500 stands for zero in the data rows.
Some points, one per row:
array([322, 409, 369, 288, 565, 509, 343, 726, 487, 468, 421, 608, 365,
       665, 359, 735, 426, 540, 518, 338, 317, 418, 312, 295, 487, 496])
array([744, 781, 640, 685, 578, 489, 309, 435, 606, 609, 738, 461, 569,
       337, 496, 593, 405, 568, 567, 580, 698, 508, 626, 512, 665, 779])
array([385, 415, 453, 375, 609, 576, 378, 644, 457, 459, 384, 514, 355,
       636, 176, 479, 576, 586, 376, 377, 382, 551, 249, 424, 347, 478])
array([530, 397, 408, 391, 287, 397, 536, 464, 660, 576, 511, 687, 514,
       533, 692, 594, 399, 691, 609, 440, 411, 320, 463, 367, 370, 584])
array([626, 600, 501, 520, 527, 466, 486, 450, 549, 613, 526, 485, 444,
       432, 496, 340, 574, 435, 530, 583, 557, 410, 495, 498, 566, 589])
array([161, 521, 201, 518, 898, 531, 445, 854, 391, 405, 487, 684, 176,
       923, 212, 999, 192, 487, 506, 133, 223, 646, 119, 012, 316, 445])
array([422, 505, 459, 481, 563, 539, 472, 517, 471, 460, 379, 471, 435,
       544, 372, 473, 533, 505, 415, 545, 453, 538, 453, 465, 399, 426])
array([635, 556, 541, 482, 482, 591, 426, 438, 513, 559, 497, 448, 494,
       447, 503, 423, 542, 458, 514, 526, 515, 502, 585, 539, 545, 559])
array([486, 432, 587, 493, 424, 667, 586, 445, 391, 366, 469, 376, 627,
       525, 543, 427, 444, 354, 444, 458, 514, 615, 534, 670, 559, 422])
array([484, 515, 439, 512, 514, 482, 472, 460, 486, 484, 383, 503, 458,
       471, 520, 496, 581, 565, 422, 586, 485, 476, 611, 458, 455, 461])
array([765, 863, 683, 758, 584, 415, 378, 512, 730, 641, 876, 467, 616,
       282, 512, 611, 297, 454, 653, 636, 868, 465, 569, 537, 726, 930])
array([452, 511, 421, 501, 544, 479, 464, 507, 478, 479, 405, 520, 433,
       517, 497, 549, 550, 548, 448, 530, 459, 489, 565, 421, 448, 456])
array([491, 357, 614, 488, 347, 512, 637, 503, 391, 481, 542, 561, 619,
       411, 649, 446, 632, 461, 550, 393, 485, 482, 567, 667, 656, 349])
array([318, 510, 340, 424, 700, 496, 343, 702, 459, 447, 428, 602, 312,
       701, 330, 803, 382, 527, 468, 327, 335, 504, 332, 229, 423, 493])
array([610, 494, 429, 477, 393, 524, 379, 302, 546, 540, 446, 596, 549,
       401, 610, 489, 523, 695, 480, 602, 419, 390, 547, 504, 387, 433])
array([564, 405, 558, 449, 394, 494, 511, 511, 481, 539, 467, 534, 544,
       447, 602, 415, 612, 465, 590, 474, 470, 463, 598, 587, 570, 404])
array([619, 606, 524, 542, 520, 491, 470, 447, 573, 563, 552, 470, 511,
       408, 502, 429, 517, 489, 541, 596, 598, 450, 532, 542, 570, 600])
array([550, 416, 320, 554, 545, 508, 600, 351, 441, 518, 434, 548, 459,
       367, 623, 518, 646, 686, 482, 611, 468, 462, 600, 536, 463, 451])
Here are 10 more points, each followed by its number:
array([538, 473, 472, 399, 439, 467, 540, 494, 559, 529, 388, 399, 474,
       549, 469, 276, 554, 453, 522, 620, 490, 537, 532, 557, 368, 417]) 0
array([681, 674, 567, 581, 555, 543, 353, 412, 541, 578, 591, 450, 522,
       390, 487, 518, 510, 578, 514, 567, 583, 512, 625, 520, 593, 644]) 1
array([359, 422, 592, 557, 497, 621, 594, 350, 380, 277, 473, 246, 649,
       605, 498, 410, 314, 275, 337, 497, 540, 725, 515, 661, 464, 436]) 2
array([420, 511, 413, 444, 583, 545, 504, 537, 478, 481, 350, 514, 410,
       552, 372, 478, 568, 533, 413, 531, 434, 481, 395, 429, 424, 461]) 3
array([494, 295, 612, 431, 315, 192, 596, 525, 508, 692, 554, 704, 551,
       351, 794, 365, 837, 617, 689, 517, 427, 292, 616, 538, 661, 225]) 4
array([406, 431, 595, 530, 466, 684, 609, 390, 362, 299, 470, 298, 645,
       578, 505, 433, 359, 299, 365, 464, 521, 695, 504, 664, 511, 434]) 5
array([488, 421, 511, 408, 515, 525, 495, 552, 478, 514, 384, 471, 412,
       531, 318, 300, 732, 585, 430, 493, 464, 553, 411, 563, 333, 425]) 6
array([577, 444, 362, 500, 456, 502, 497, 344, 506, 540, 458, 592, 497,
       408, 635, 531, 584, 680, 521, 581, 428, 427, 558, 507, 411, 449]) 7
array([414, 349, 382, 278, 314, 384, 521, 659, 580, 535, 448, 598, 424,
       640, 535, 563, 508, 550, 551, 352, 370, 408, 490, 377, 428, 525]) 8
array([433, 458, 695, 564, 409, 705, 685, 410, 301, 333, 542, 384, 712,
       505, 592, 456, 455, 364, 362, 403, 534, 633, 517, 683, 650, 399]) 9
Which three of these numbered points are nearest to each point below, looking only along the 2 directions in which the first points spread most? Their numbers follow each, nearest first.
array([333, 440, 602, 573, 524, 576, 620, 329, 369, 301, 491, 270, 641,
       584, 502, 402, 367, 342, 307, 523, 540, 698, 498, 645, 465, 406]) > 5 2 0
array([583, 448, 500, 383, 423, 556, 463, 505, 538, 508, 411, 479, 481,
       525, 524, 445, 447, 411, 618, 568, 444, 490, 527, 540, 497, 442]) > 2 5 7
array([340, 445, 346, 354, 659, 504, 346, 729, 467, 472, 433, 614, 342,
       684, 352, 781, 401, 497, 545, 320, 315, 464, 301, 285, 488, 474]) > 8 3 6
array([459, 294, 354, 276, 089, 288, 758, 668, 639, 585, 454, 568, 438,
       690, 663, 435, 637, 533, 568, 304, 402, 498, 668, 443, 310, 547]) > 6 0 5
array([420, 300, 362, 252, 174, 314, 645, 688, 621, 573, 452, 597, 424,
       690, 611, 516, 569, 546, 576, 310, 364, 446, 578, 381, 365, 536]) > 6 8 3
array([417, 645, 452, 577, 600, 561, 481, 491, 496, 466, 296, 513, 477,
       510, 440, 573, 495, 581, 339, 651, 492, 493, 539, 347, 422, 510]) > 3 8 2
array([593, 460, 440, 404, 474, 738, 442, 520, 488, 400, 388, 382, 484,
       569, 410, 483, 361, 335, 545, 500, 473, 620, 488, 602, 467, 527]) > 2 5 3
array([274, 425, 696, 618, 482, 618, 710, 306, 294, 244, 536, 247, 731,
       603, 554, 403, 330, 280, 250, 455, 550, 739, 484, 676, 525, 375]) > 0 7 5
array([330, 501, 350, 516, 767, 522, 419, 662, 451, 457, 445, 568, 287,
       747, 256, 727, 410, 554, 450, 300, 351, 633, 274, 258, 290, 452]) > 8 3 6
array([641, 776, 502, 715, 568, 242, 619, 598, 766, 574, 811, 532, 571,
       312, 507, 457, 293, 330, 732, 743, 906, 335, 377, 581, 639, 839]) > 1 9 7
